In the rows, 128 means zero.
Turns, then the turns between two rows, first turn first; the first pair answered:
turn Z:
[156 157 161 120 165 147 120  89 200 135 119 123 123 139 119 128 103 148
 156 116 138 150 147 125  97 117 164 157 109  76 158 117 124 124 129  92
 140 129 111 145 130 150  91  95 144 187 134 137 134 137 147 113 133 118] => [125 169 152 141 190 128 178 154 178 111  95 155 109 141 109 149 150 146
 142 135 114 123 142 106  73 146 134 127 147  99 120 128 122 101 114 118
 174 177 103 120 131 127 127 110 115 170 136 128 122 142 117 122 130 140]
[101 145 122 128 156 130 143 170 107 126 133 152 112  94 111 125 172 115
  83 118 172 103 110  95 138 127 122 118 145 170 124 138 139 109 131 154
 193 136  91 121 114  84 152 109 106 123 130 133 114 125 126 154 123 113] => [121 129 129 106 124 150  85 112 115 157 163 127 127  80 125 106 133 108
  92 101 196 119 108 115 167  99 147 141 114 156 149 126 140 127 138 134
 165  86  88 137  99 105 116  96 129 128 131 138 116 119 149 150 131  94]
[111 147 125 156 117 157 132 105 122  74 123 157 117 145 108 115 104 131
 165 139  66 147 162 119 103 134 114 129 133 120 134 127  93 120 129 170
 141 152  52 114 155 145 141 125 109 168 163 126 126  81 161  71 193 128] => [100 143 124 147 107 156 126 122  99  75 135 154 121 125 113  97 123 120
 160 130  70 123 157 117 117 140 106 122 143 136 119 132 103 123 120 187
 149 153  44  98 145 148 151 125  95 139 162 111 114  86 148  84 194 123]
[114 131 132 123 128 128 128 157 117 112 116 111 109 109 125 143 125 128
 113 117 140 153 115 114 138 114 134  98 123 106 132 141 116 143 119 125
  87 151 161 136 143 137 119 151 137 160 112 103 115 137 146 151 130 131] => [109 131 129 121 129 124 130 161 115 110 115 108 110 107 123 137 128 128
 113 118 137 148 114 114 136 115 130  91 127 110 127 143 119 145 118 125
  92 155 159 135 140 135 120 151 133 153 109 100 107 143 141 155 130 129]
turn H:
[118 159 139  82 127 180 144 165  93 112 132 173 101 125 144 104 171 131
 140 147 115  79 142 137  96 150  62  97 127 168 127 127 104 127  75 181
 150 167  45  92 135  91 140  84  98  62  91 163 110 150  93 138 103 139] => [124 137 129  77 105 191 125 145  73 119 142 155 125 114 157 114 160 106
 131 139 112  78 124 145 122 145  61  87 121 181 130 131 125 143  62 193
 103 168  70  82 120 115 121  91 108  40  83 155 102 150  84 142 114 142]
[159 124 147 149 158 136 138 109 189 131  95 141 145 180  82 179  81 152
 108 139  66 186 148 147  73 145 124 131 101  86 153 122 112 126 129 105
  88 148 162 145 139 134 133 139 117 164 121 144 165 115 134  82 128 152] => [163 111 144 145 148 141 122  89 175 135 103 128 158 171 100 181  74 139
 101 129  73 190 137 152  95 143 125 129  90  92 158 122 130 137 121 113
  58 142 178 148 127 146 111 141 127 157 117 141 159 112 135  89 137 150]
[104 138 109 129  84 108 105 120 138 120 151 118 135  89 166 117 139 109
 135 146 131 134 118 117 122 145 100 110 101 144  88  98 123 149  76 100
  94 123 135 118 130  93 153 145 137 126 150 141 118 117 190 134 105 118] => [103 152 115 128  88 110 104 122 142 122 151 117 127  84 165 112 132 120
 139 140 141 138 119 113 120 141 106 113  99 137  93  91 117 144  78  94
 106 124 124 121 134  86 153 138 136 133 159 146 121 122 192 136 100 108]
turn W:
[129 146 148 126 131 160 114  96 139 165 144 113 130 146 169 105  99 140
  93 142 102  81  99 123 155  98 112 153 102 148 133 142 159 101  76 159
 106  93 131 142  91 118 113 149 110 156 131 132 136  89 151 140 109 115] => [130 147 145 124 133 158 113  91 136 162 143 109 127 143 172 102 100 140
  93 140 107  87 102 122 156 100 115 152 102 142 140 141 166  97  75 159
 111  88 133 141  87 114 117 152 107 157 130 131 135  91 153 139 108 117]
[107 141  91 107 109 108 146 151 119  97 149 166 120 131 136 102 136 152
 131 121 136  91 129  82 125 133 104 161 119 141  97 120 100 129 147 131
 163 133  89 118 152 132 128 129 106 104 137 127 135 116 136 134 120 128] => [114 132  90 114 103 112 143 142 123  92 148 162 132 136 136 104 124 149
 141 125 120  91 130  92 119 143  94 162 120 138  95 118  99 141 142 131
 142 136  97 114 153 141 127 137 107  91 137 120 133 113 130 120 123 140]
[144 131 150  99 128 134  86 108 134 170 180 140 128  90 182  53 109 155
 152 114 170 111 115 162 181 114 110 177 122  91 110 122  91 137 124 100
 157  82 135 120 116 157  73 137 116 173 108 131 113 117 136 141 108 102] => [138 100 134 111 114 134  89 106 115 163 177 128 156 104 193  71 108 118
 144 122 123 104 102 169 184 138  82 160 133 110 102 131 113 164  95 119
  95 105 170 103 107 193  76 161 114 136  98 112  98 112 110 124 125 126]
[125 113 147  87 147 150  88 115  95 142 144 116 124 133 164 114 124  82
 119 112 148  93 104 153 173 115 108  96 121 147 115 142 151 148  83 110
 117 119 146 150  93 164 116 153 135 117 116  87 149 162 118 118 105 119] => [127 140 157  77 165 148  86 114 109 149 144 124 106 123 159 103 122 102
 119 108 180  95 117 149 169  92 129 109 116 132 130 138 131 129 105  99
 157 101 118 159  97 139 113 142 141 143 123 105 158 160 135 129  96 101]
turn P:
[ 91 172 162 127 127 110 172 139  94 113 132 151  90  90 104 112 175 161
 131 143 150 118 137 130 115 149 132 147 156 149 109 116  97  91 113 120
 201 156  78 131 110  85 131 131 132 110 160 107  98 128 123 136 133  67] => [123 159 173 119 124 121 136  77 112 141 129 128  96  90 123 131 128 160
 119 136 175 165 131 147 133 120 174 148 121 123 148 107 102  92 127  85
 150 152 115 160  98  87  75 117 176 148 158 131 122 127 144 150 140  47]
[132  94 138 149 147 104 126 147  92 130 106 119 146 109 126 157 123  73
  98 106 104 118  64  98 166 164 123 122 127 111 143 110 160 160  71 152
 115 157 163 152 119 128 118 121 116 139 110 138 136 134 110 160 130 119] => [118 111 136 157 162  99 148 179  87 120 101 135 134 113 118 150 141  88
  97 113 107 107  70  85 149 171 112 122 138 110 133 115 153 146  72 158
 154 166 143 142 123 115 137 122 104 140 116 137 134 139 108 160 126 128]
[130 120 126 117 136 126 111 107 126 126 120 134 119 118 150 158 137 124
 103 116 144 139 115 146 140 118 136 108 119 126 126 122 153 127 127 125
 107 139 150 127 109 127 102 126 143 131 120 130 132 131 125 155 127 118] => [119 113 122 119 126 126 119 127 115 115 123 134 126 109 146 144 149 111
 113 118 129 118 109 143 143 136 116 111 132 139 110 125 159 135 116 144
 108 145 142 114 107 135 119 137 127 105 122 115 128 129 116 145 130 129]
[134 151 137 116 129 132 106 109 141 139 139 126 126 126 126  94 104 140
 155 133 155 138 133 137 113 106 135 138 120 122 153 120 124 121 147 119
 146  86 109 141 118 130 112 121 127 150 132 146 130 129 141 110 133 116] => [132 134 127 120 111 131  93 103 125 142 147 121 141 125 134  88 100 126
 160 134 135 131 126 146 121 116 124 140 121 131 146 127 142 141 138 130
 119  86 119 132 110 154 112 129 123 131 134 131 122 128 135 100 134 125]
Now pairs of rows:
Each pair is 2 to 4 turns apart.
[125 154 142 158  97 120 120 136 145 128 104 112 155 116 132  80 138  91
 131 117 155  76 165 154 137  61 167 123 129 124 134 150 151 129 112 124
 174 133  98 155 111 143 139 113  91 153 115 139 101 120 132 167 115 120] => [123 158 147 168 113 111 147 159 151 113  92 123 147 135 123  98 147  97
 126 126 143  78 170 155 117  69 162 116 142 120 126 153 148 120 116 127
 179 154 101 154 119 130 153 114  79 159 118 145 102 116 121 160 118 127]  Z Z Z
[139 153 144 111 165 125 110  88 159 153 109 130 114 116 141 156 106 127
  99 135 189 147  88 121 171  97 178 101 111 135 121 147 135 109 146 120
 120 119 142 134 125  91 104 107 145 139 113 155 137 137 126 166 114 101] => [125 154 136 107 158 117 119 112 135 147 114 131 119  98 143 143 137 115
  90 132 192 121  76 114 185 101 165  92 118 153 108 154 146 110 136 137
 128 127 132 120 112  91 117 115 133 120 115 145 120 141 116 180 114 102]  Z Z Z
[116 122 109 121 105 119 114 135 116 130 138 128 143 126 113 129 130 109
 131 129 111 111 128 110 129 169 110 122 141 157 114 138 138 146 103 169
 107 130 137 111 136 155 135 132 125  95 111  96 111 135 111 114 131 141] => [137 120 125 115 107 129  92  93 133 150 136 117 144 133 123 147  99 115
 118 128 131 143 128 121 136 150 146 121 118 141 142 135 137 147 113 144
  78 121 158 135 131 148 100 126 147 125 108 115 126 131 127 126 136 122]  P P P
[147 148  95 147  94 145 117  89 121 140 127  98 135 103 128 190  79 140
 149 141 134 160 137 171 144 106 151 140 110 128 164 127 117 163 133  60
  69 132 165 141 119 150  66 112 127 154 136 138 122 162 159  84 179 139] => [ 96 156  81 150 119 119 185 175  65 113 113 125 120  89 118 195 157 117
 128 151 121 103 123 139 139 141  95 105 161 173 104 145 129 146 112 110
 113 180 142  94 120 124 120 124  85 109 138 111  94 168 116 108 174 156]  Z Z
[142 145 138 101  78 130  83  97 132 159 173 109 130  93 120  90 117 134
 157 100 182 125 138 138 156  88 139 161 103 117 151 118 124 135 139 102
 153  52  80 137 120 135  97 113 144 134 143 133 138 126 167 131 127  95] => [117 171 139 142 152 101 188 187 140 107 105 159  88 151  86 153 161 153
 139 147 128 132 151 110  77 133 115 126 156 127 112 134 103  94 137 121
 199 140  87 125 155  89 161 131 113 150 144 135 143 121 140 126 116 140]  Z Z
[147 134 122 149 134 134 131 122 156 154 116 133 126 127 116 127 132 160
 101 141 128 138 128 139 121 124 151 149 113 107 164 132 120 116 148 106
 145 130 125 132 129 121 122 114 141 144 132 149 149 142 143 117 118 133] => [137 117 112 158 121 134 145 141 141 133 117 136 144 138 114 131 143 144
 107 150  88 126 120 142 120 154 114 141 123 127 147 139 132 137 129 127
 119 149 138 112 130 143 147 134 126 106 122 125 135 133 124 101 127 158]  W P
[147 125 135 102  88 150 106 119 159 149 144 130 142 111 117  75 111 148
 161 100 150 142 157 147 144 104 154 142 115 106 151 120 120 118 157 123
 157  52  98 132 129 126 104 109 138 139 128 124 135 119 155 109 128 109] => [133 129 123 109  81 147 121 151 146 135 150 139 145 107 112  60 134 142
 173 101 135 119 159 138 142 122 125 141 131 125 125 122 124 124 150 145
 168  57  80 111 128 132 127 115 120 112 134 104 121 117 142  98 130 118]  P P
[119  87 124 143 103 121 109 104 113 134 135 116 143 106 164 148 155  77
  90 126 118 130  90 113 160 133 131 115 128 174 106 156 153 159 106 149
  82 141 170  92 103 160 113 131 151 100 115 134  98 132 121 166 139 124] => [144  91 136 169 132 115 131 100 156 125  97 131 126 157 148 195 129 107
  93 148  95 178 115 116 114 135 151 115 127 142 124 148 128 143 122 125
  81 164 188 119 131 149 117 133 161 146 119 156 129 128 134 144 134 141]  Z Z
[141 105 126 132 115 153 129  98 115 144 120  96 135 135 144 136 125  96
 105 144 127 154 132 151 159 122 150 102 141 129 146 132 149 138 142 112
  74 137 166 155 121 146  84 125 127 125 101 146 128 120 124 155 139 151] => [113 143 122 142 145 135 186 168 114 117 100 132 106 141 117 116 173 118
 116 157 132 120 149 130 128 137 127 103 171 137 119 134 125 111 143 126
 161 151 121 139 144 112 139 133  95 122 114 137 120 127 116 156 125 159]  P P
[ 85 164 131 129 168 109 172 167 145 115  79 169 113 136 101 138 160 143
 139 139 128 115 150 112  97 161 120 121 145 152 102 137  93 103 134 127
 191 154 138 111 144  89 182 141  97 139 130 111 151 139 135 105 131 147] => [ 90 171 127  94 113 125 105 132 137 146 130 145 139  86 111  67 141 139
 165  99 174  90 154 122 141 128 126 156 115 147 118 130 105 123 138 124
 201  79  90 112 119 116 156 124  97 123 134 102 135 143 161 106 135 110]  Z Z P P
[103 111 113 142  97 162 144 159 120 131 144 108 153 158 114 131 140 111
 118 124  66 109 132 144 141 140  94 118 131 154 112 108 126 137 134 161
 105 150 124 123 129 150 122 126 103 105 127 127 127 138  96 125 125 149] => [124 131 136 141 132 158 139 133 156 148 125 110 123 169 115 156 117 137
  99 128 107 151 142 143 127 104 148 116 111 119 141 103 113 104 163 121
 126 152 129 159 143 112  86 107 135 168 128 165 155 140 124 150 115 125]  P P
[139 114 132 134 125 141  89  91 173 128 139 118 133 140 146 104 100 133
 155 121 130 160 130 162 112 116 145 166 138 113 151 134 126 139 159  95
 101  95 132 148 133 141 108 110 143 138 123 121 128 137 139 112 102 116] => [129 141 137 137 146 133 115 128 178 121 124 142 115 147 130 103 117 152
 157 127 138 153 142 149  90 112 141 161 151 109 141 130 112 116 170  98
 146 106 108 146 147 113 136 108 129 150 126 128 133 138 143 123  87 113]  P P P
[152 132 141 157 133 128 132 113 165 125 112 119 120 153 117 162  77 135
 134 146 112 180 138 141  89 119 143 128 114  96 156 115 108 128 134 101
 107 142 168 161 139 128 105 125 141 170 122 163 150 113 132 104 137 130] => [122 165 136 148 131 121 155 177 150 102 125 143 106 132  92 110 125 153
 160 140 125 132 157 127  78 123 107 137 140 119 124 114  93 112 139 128
 194 126  97 139 146 108 154 123 103 146 134 147 126 118 129  97 121 131]  P P W W
[ 91  89 140 102  98 140 124 111  93 129 146  85 153 123 149 109 162 105
 132 121 111 118 129 154 115 169  82 122 148 138  61 138 144 144 131 161
 101 135 156 123 122 165 143 167  83 122 108 112 120 152 103 123  98 139] => [ 96 116 160  78 131 138 117  90 109 158 141  86 123  95 156 109 168 125
 110 108 192 135 127 140 122 117 141 119 132 112  85 131 137  99 163 127
 149 122 138 150 115 117 109 140 108 179 110 152 135 156 134 169  86  93]  W P
